Each path is a new rotation, seen through one point. The rows after it are directions, each followed by how far the rotation turns it, in degrees a step (0 if it stays put).
Each turn is a multiple of 5 degrees from 10 to 175, or 0.
Each row of a path follows its step; steps can be skipped.
Path 1:
step 0: [ -1   7 -15  -5  -5  21  -6  27  -8 -10   3 -13 -16 -29 -12  -2  18 -20
  -1 -13   6  -8 -35   7 -20 -10  42   0 -31 -21 -13  -2 -60  13   2  -8
  17   8  11  17  11  -7  15 -10 -28 -27  -8 -12]
step 5: [-12 -16  -4   5   8   1   8  23   2  17   6  28  17  31  10 -22   7  -6
  13  16 -24  33  -4 -12 -43 -23 -19  -4  -3  14   0   7   3  33 -26  33
 -24  -8  31 -15  18  -3  25  -2   6   3  -5  27]
step 6: [  2 -12 -18 -48 -23  24   5  -1  20 -11  25  12  24   2  19 -23 -22  -2
  12   2  20  15 -14  -4  -4  12  38 -12  -1  -4   9  16 -12 -27  -1   9
  -1  -1   7  45  17 -26   0  31 -17 -23 -15  -3]
step 10: [ -5  31 -10 -41   3   3  12  25 -10   2 -41 -19 -38   1 -12  -4 -17   1
   1 -18   7  10   8  46  15  -4 -12   3   1  22  -7 -15   0 -14  10   1
 -10  40   1   2  16 -14  15 -28  -7  24  -3  15]
step 12: [ 33  19   1  -6   2   2 -17  13 -25   6 -14  14  22  11  15   7  -2  27
 -19  25   8  15 -16  16 -16  -3  -3 -42   5   0   4  -2  32 -35 -13 -32
 -20  -9   0  32  14  12 -11  39  -1 -10 -16 -13]
step 13: [ -8  42   3   2  14  11  15  10  15   0 -21  -5 -17 -14  18  19 -21 -14
  16  12  -5  -2  10  18 -21  -6  13 -34   2   2   5  21  -6  33  -7  19
  11  13  36   9   0 -10  -6  15  55  17  13 -21]
step 15: [ 31 -26   3   0  12  -5  26 -10 -13 -21 -22   5  -4  -1  31  -5  38 -24
  35  13  27   8 -37  17 -26  18  25 -16  -9   5  -6  -5   9  -9  17   6
  -7 -22  12   1  -3  33  13  -5 -19 -11  15   2]
step 17: [-16 -11 -29   9 -25 -12  -9  17   4  36 -11 -27  -3   6 -20  48  28   5
   9 -23 -13   8   2 -25  -2  32  23   0  22   4 -17  16 -31 -10   2   1
   1  13 -23   9  14  22  -7  12 -10  -2  26  -6]
Directions:
[ -3   5   1   7   4   8  -7  11   1   2   3  -6  -5  -1  -6  -1   5  -2
   1  -1  -8   3   3  -3  -7  -1   9  -1  -2  -1 -12   4  -1   2 -14 -15
   0  -4  -1  -5   3   0  -4   7   8   7  -3   0] => 85
[  0  -2   6   6  -8   2  -6 -12  -4   8  -6   5   4   3   1  -2   5   4
   4  -5   1  -1   1   2  12 -18  -3  -3   3  -2  -2   0   6   4  -6  -3
  -2   2  11  -7   4  -5  -1   2  -2   3  -6  10] => 170
[  0  -7 -12  -3  -3   6  -6   2  -3 -11  -2   5  -1  12   3   0  -7   8
  -2  -6   0  -1  -3   4  -6   6  10   1   8   0  -1  -5  -6   3  -4  -1
 -10   7   0 -10   6   0   3   4  -8  -8  -4   4] => 70
[ -8  -6   2  -5   1  -2  -7   5   5  11  -3 -13  -3   2   2   7   2   2
  -2  17   6  -1  -2   5   4  -2   1  -8   1   1   1  -3   0   0   3  -6
 -13  -5  -4  -3  -7   6   1   2  -5  -5   3   9] => 140
[  3 -13   3   4 -11  -6  -5   7  -5  -4  -1   7  -8  -2  10   2  -2  -9
   3   4  -6 -14   0   4  -7  -6   2  -1  -5  -1  -3   2   4  -8   5  -5
   6   3 -11   0  -1  -6   0  -6   2   1  -4   4] => 95
[-10  -2   2   5   8  11  -7   6   5   6  -1   8 -11  -5   6  -5  -5   0
  -8  -1  -4  -4  -6   0  -1   2 -13  -1   7   0   0  -5  -9   0   1   6
   7  -2   9  -2   0  -2   7  -3   5   1   6   7] => 130
[ -1  10   1   1  -8   5  -4   6   1  -1  -5   0  -2   4  -5   6 -10   2
   8  -2   3  -1   6  -7   3   1   1 -10  -6  -2   9   0  -2  -1   0   8
   4 -12  -8 -12   7   0   0  -9  -5   8   3   0] => 115
Path 2:
step 0: [ -9   7  19  -8  -3   7  32  13   1  31  25 -14  21  -2  -7   6  -1 -28
   5  45 -15   7 -10 -17 -34   3 -19   1   5 -26  15 -20 -26  36  31  42
  28   2  15 -19   5 -14  18   1 -13  -2 -24 -12]
step 2: [  1 -11 -18  -3  10  50  18  20   3  26  25  -9   8  -3 -23   3   2 -38
   1  27 -21 -18  -6 -13  -6 -10  -8   3  14 -22  32 -24 -16  23  39   2
  26   1 -10  25 -26 -25   4  24 -19  18   6  -4]
step 6: [-16 -22 -17  23 -19  10  29  -1  -9 -19   9   8  21  31 -40   3  -9  -6
   4  -4 -10 -13 -30   5  -5  21   6 -11  -2  -5  41 -46 -14  32  16 -22
  -6 -14   3 -31 -21 -11 -28 -31   5   8  12   6]
step 8: [  5 -16   3  -1 -23  14  56  -1  10 -14  -7  30  20  24 -27  16  -5 -26
  -4   8 -12   7 -25  13  -9  24 -23 -11   1   8 -14 -26  21  17  27  14
 -21   2   0 -54 -21 -23  -4  -6   9  20   6   3]
step 9: [-11 -12 -23  32 -21  19  49  27  -1   6  21 -16  31  16   2 -21   2 -13
  28  16   1  -6  -9  26 -30   2 -14  -2   3  18 -17  -2  -8 -15  18  22
  22  -6  21 -15   1  -6  15   9 -29  27  32 -28]
step 10: [  5   3 -24   1 -16  16  31  19   0   4 -15  37  16  -3 -29  -7 -14  -1
 -12   3 -30   0 -10  25  -5   3 -14  29   3  -1 -21  -7  13  34  46  43
   7  -6  45 -13 -18 -26   2  -9  11  22  -7   5]
step 12: [ 31   2 -35 -19  -7  10   8   4  -2  -2 -32  19  38 -23  -2  -9 -13 -28
  12  23 -41  -2 -13  -7  -7  -1 -11  12  20   9  13 -22   6  25  19  42
  -7 -41  34  12 -16  -7   0   3 -24   3   3   9]
step 16: [ 15  -6   0  -7 -22  25  21  -5  -6 -33  23 -11  12  21 -29  -5 -16 -67
  10  10 -14   4 -21  15   7  21  -1 -21  10   0  24 -12 -17  20 -13  28
  14  13  15  30  22  -1  -9 -13   0  26  27 -15]
Directions:
[ -4   2   5   9  -1  -7   3   0   6   3   9   0  -1   1  13  -2   2  -5
   5   5  -2  -5   0   6   3  -9  -1  -4  -4   7   7  11  12  -1  -2  -7
   1   0   6   3  -8   1  10 -10  -2  -1  -1   4] => 175
[ -4   1  -5  -7   1   1  -3  -1   0   2  -1   5   4   5   8   2  -5  -8
   5  11  -5   5  -3 -15  -4   9  -7   6   2   6  -9   0   3  -3  -7  -8
  -4   3  -6  -3   9  -3   9  -4  -1   3   6   6] => 80
[-12   0   3   1   2  -1  -3   3   1   0  -4   1   0   9 -13   3   3   3
 -11   3   9  -5   4  -2  -7 -10   0   1   3   3   1   0  10   7   2  -4
  -7  -6  -9  -4  -5  -9  -6  -3  -3   0   8   8] => 160
[  0  -1  -5  -4   4   3   9   6 -11  -5   1   9   0  -2  -1   5   6   6
   4  -3  -1   8  -8   4 -11   0   4  -1  -3  -3  -9  10  -3  -2   0  -5
  -9  -4  -2   2 -12   3   4 -10   0  -5   5  -9] => 25
[  5  -1  -1  -9   3   4 -11  -1   3   5  -8 -10   0   5   7   9  -4   2
   9   4   3   3  -1   9   0  -6   8   7   4  -6   3 -10   4   7   3  -6
  -7   4   0   8  -4   4   0  -6  -5   9  -2  -5] => 35
[  4  -1  -1   7  -4   3   5   3   5   4  -3  -4   0   2   4   6  -7   8
   1  -4   0 -11  -2   2   5  17   6  -3   1   1 -12  -1   1  -1  10 -14
   7  -9  -2  -6  -5  -2  -1   0  -4  -1   1   5] => 20
[  2  -6  13   6   0  -3   9  -1  -2   7  -2  -5  -3  11  -3  -6   0 -16
  -4   1   5   5   5  -3   0   7   2   9   2   1  -6   8   0   0   5   0
  -4   1  -2   0  -1   3  -3  -6   0   4  -7 -14] => 45
Path 3:
step 2: [ -2  -8  15 -27  14  -5   8 -11 -14  -2 -23  19   6  -7  11   6  -9  -2
  13  -1  -5  10  19  33  -2  -2 -23   5  55 -14  -2  -5  15 -26  13   9
  26   7  -3  18  19  -8   4 -22  19  -3 -28  11]
step 3: [  2  15  21  10  22  12   2   2  -4 -31   0  25  35   4  11  18   9  -3
  -4  -4   1 -11   1  16  -5 -23   0 -11  15 -28 -13  -8  37 -21  10 -13
  -6  -8 -26  14  22  24   1  -8  22   6 -19  26]
step 4: [  4  21  26  45 -15   3  32 -18  20  -8  15   3  17   3 -20   4 -13  -2
 -11  -7  -2   4 -14  23  23 -10  -6 -27  15   6  -9  -5   7  -5   8 -22
  12  29  -7   6  16  28   7   5  25  11 -24   9]
step 5: [  0   2  23  -5 -25   0   0  -1 -11 -12 -13  10  -5  -9  -8   9 -22 -18
   0  -4 -10  19   3  25  26  14 -39 -32  22  22  14  34  14 -12   2   5
   9  32 -18  19  14   5  -5 -13  23   0  -9  -7]
step 12: [  6   0  17   1 -17 -19 -17 -28 -12   2  19  25   0 -10  21  -7 -31 -16
 -36   9  -1  -1  10  -2   2 -37 -35  16  16 -12 -11  -5  10 -31   9  21
   8   3   8  11  -1   4 -22   5  11  -8 -17  -9]
step 15: [ -9 -26  26   7 -25 -22  -2   4 -26 -20   4  -3   1   6  11 -15   9 -21
 -12   0 -11  -3   8   0   3 -34  -9  12  40 -15 -12  16  30  -8  10   1
  17  24  -6 -10  30   5 -12 -18  23  -9  -8  11]
step 17: [ -6   7   9  13   3 -20   7 -10   4 -10   1  -3  27 -24  16  17 -23  -3
   9 -23  -9  26 -11  19  12 -15 -11 -30  36  18 -10 -30 -32 -25   3  -6
  11  22   3   2  13 -14 -11  -4   5   1 -26  -6]
step 20: [ -4  15  15  -4  -8 -15  27 -17   4  -9 -11   4  -7  -7  -4 -21  -2   9
   6   2  -5  22   0  28  18 -13   0 -20  31  12   2   1   4 -13  35 -29
   6  10 -18   7   5 -16  -5  22  23  19 -42  22]
Directions:
[  4  13  -4  -4  10   3  -3   0 -11   3  -6  -6  -8   0   6 -10  -5   1
   7   2   3  -7  -5  -1   4   2   2   1   0   1   1   1   5  -1   1  -1
   4  14   8   3  -3   5   0  -9  13  -2   7  -1] => 135
[ -1   0   2  -3  -3  -1   2  -6  -4   6  -2  -6   3   9 -10   3  -1 -13
   6  -1  -3  -1  10  -3  -1  -2 -12   5   6  11  -4   6   0   7  -8   7
   8  -3   4  -7   1   3   8  -4   5  -1  -4  -8] => 110
[ -2 -11  -3  -2   1   1   8   6  -5  -1   4  -2   1   3  -2   9   8  -3
  -5  -1  -1 -16  -9  -2 -10  -3  -2  -1  -1   0 -10 -11   1   6   2  -2
  -3   0   2   3  10   4   4   1  10  -1   8   4] => 95
[ -1   0   0   1  -1  -2  -4   3  -4   0  13  -2  -2  -4  -1  -4   1   3
 -10   5   8   0   5   2 -16  -1   3   6  13  -3   5  -7   0  -7  -2   5
   0   4   3 -14  -3   4   1  -7  -6   1   4  -7] => 25
[ -9   0  -3  10   2 -14  -4   1   5  -1  -3  -5   0  -1   0   0  -5  -6
  -9  -9   1  -8   6   5   6   7  -3   1  -2   6   0   0   7   6   2   8
  -5   6  -7  -3  -2   2  -1  -8  -6   0   6  14] => 40
[ 13  -5   5   6   4  -1   3  -3  -4  -6  -2  16  -7   4  -2   6   4  -3
  -1  -1  -4  -6  -6   4   1   7   3   4  -6   0   3  -5   9   2   2   7
   6   3   7  -5  -5   3  -5  -5  -4  -2 -15  -2] => 35
[  4   4  -7  -7 -15   2   0   0   7  -5   2   6  -7  -2 -11 -12  -6  -7
  -3   6   4  -2  -4   6   8  -4  -5   3  -7   5  -5  -7  -1  -3   6  -1
  -6   0   0  -3   9  -6   4  -5  -1   3  -1  -4] => 95
Path 4:
step 0: [  6  -8 -17 -34   1  -7 -24 -33   8 -11 -22   4   6   0 -15  17  23   6
  -3  19  14 -17  12  11  -6  13  41 -34 -15 -13   3  24   6   3 -19  12
  -7  21   0  -3  23   6  32   0  33  -2 -26  12]
step 1: [ -4 -18   6  -5   4  24   6  15  17 -11   9 -18  16  18   7  45  43 -27
  -4  -1   4  -6  18   9 -12   2  -3  -1 -39  -6 -12  42 -17 -18  27  -4
  -3 -18  -4  -6  -5 -12  23   8 -17  -2 -17 -25]
step 2: [ 17 -13  -4   2  -4   3  11  -7  18  28 -26   9  15 -21  -1  13  18  18
  14   3   6 -34  10  -3  34  -6  17 -11 -25 -13 -12 -17 -20   3   0  -4
   7  23  -2 -30  24 -40  46   3  16   1   8 -11]
step 3: [ 15 -29 -24 -17  13  -8  14   4  10 -13   7 -10 -21 -29   2  16  38  -2
   6  12  46  17  24   0 -23  14 -11  -9  -3  -6  16  16 -26 -16  25 -19
  22  12  12 -12  28  -2   5  -3 -13   1 -27   7]
step 6: [-39 -22 -26  -4 -10  11   4  13   3   0  -4   6  22 -21   9  34  24  -5
   7   7  -1   0 -11  11 -17  28  -1 -13 -11  -8 -18 -36 -20   9   1 -13
  10   7  -7  -8  15 -16  -3 -15  24 -51 -25 -15]
step 8: [ -3  -2 -32 -15  28  13   3  -8  10  -2  15 -22  11 -13  42  25  10  -1
   2  13   5  -2  30  -6   1   0  24   7 -38 -21  -8 -11   9  -8  -8 -28
  20 -17 -20  32   6  -5  15 -14  12 -17 -11 -31]
step 14: [-13 -16   3  16 -13  21 -29 -12  -4  -5  -6  -9  10  19   9   0  40 -35
  23 -25  22  -6   7   8  31   0   0  16 -27  -7 -11  -9 -12  -2 -19  -9
 -23 -13  24  10  28   1  42   1  -1 -20 -10   7]
step 21: [-19  -3  -2   2   0  20  -7 -16 -12  -4 -25 -22  18   2 -18  19  29  10
  12  11 -10   7  -2   9  14 -20   7 -13 -29 -41  14   8  -8 -14   5  -4
   7   4   2  20  37 -53  16 -25  -3 -21 -15 -11]
Directions:
[  8   2  -3   0   1   6   5  -5  -4   0   2  -8  -1 -11   0   0  -4   1
   1  -4   4  10  -7   5   9  -9  -9   4  -2  -5   6   1  -3 -14  -4   9
  12  -2   6  -2   6   4   0   5   5  -3   6   0] => 60
[  3   1  -6 -10 -13  -3  10  -4  -7   1   6  12   0   0   4  -4  -3   3
   4   2  -1   8  -3  10   3  10  -4  -2   1  -1   3  -4   2   8   6  -4
   3   1  -2 -12   4   0   3  -9   4   6  -1  -6] => 110
[  9  -2  -1  -1   9   9  -1  -4   4  -2   5   5 -12   1   1   2  -5   5
 -11  -2   8  -6  -1   0   6   4   6   1   3   1   2  -8   9   8   3  12
 -10   2   1  -5   5  -5   6   1   2   1   7   8] => 145
[  8  -8   3   5   8  -1   5  -4  -3   2  10   0   6   7  14   2   8   0
  -2  -7  -1   6 -14  -4  -3  -9  -2   2  -1  -5   1  -5  -2  10  -4  -9
  -4  -1   2   3  -1   4   6   1  -1  -6  -9   0] => 170
[-12  -4   7   6   9  -2   0  -3   5  -9   6   3   3   1   3   6 -10   1
   1   9  -4   1   9  -6   0   2  -6   2   3 -14   3 -15   1  -4   5  -3
   5   6   4  -3   1   7  -2  -4   4   1   4  -3] => 20
[  4   3   1   3   1  -5 -11   2   1   5   1   5  -3  -8  -2   7  -6   5
   8   9 -10   4  -8   6  -4 -10  12   1   9  -3   3   1  -4  -3  -1   4
  -4   7  -7   0  -2  -6   9  -3   8   0  -4  -2] => 170
[ -1   9   4   8  -1   8 -11  -9   1  -4   5  -5   0  -4  -2  -1   8   0
 -11   2   6   7   6   6  -1   1  -3  -1   4   6  11  -2  -1   1  -6  -7
   6   3  -5  -1   0  -1   5  -6  -9  13  -8   2] => 155
[ -2   0 -16   6   8  11  -3  -2  -3   7   4   1  -2  -6  -7   0  -7  -6
  11   3   3   0   2  -1   0  -8  -8  -2  -4   3  -2  -2   3  12   0  -7
  -2  -7  -3   0  -9   1  -7  -6   5   1   0   5] => 20
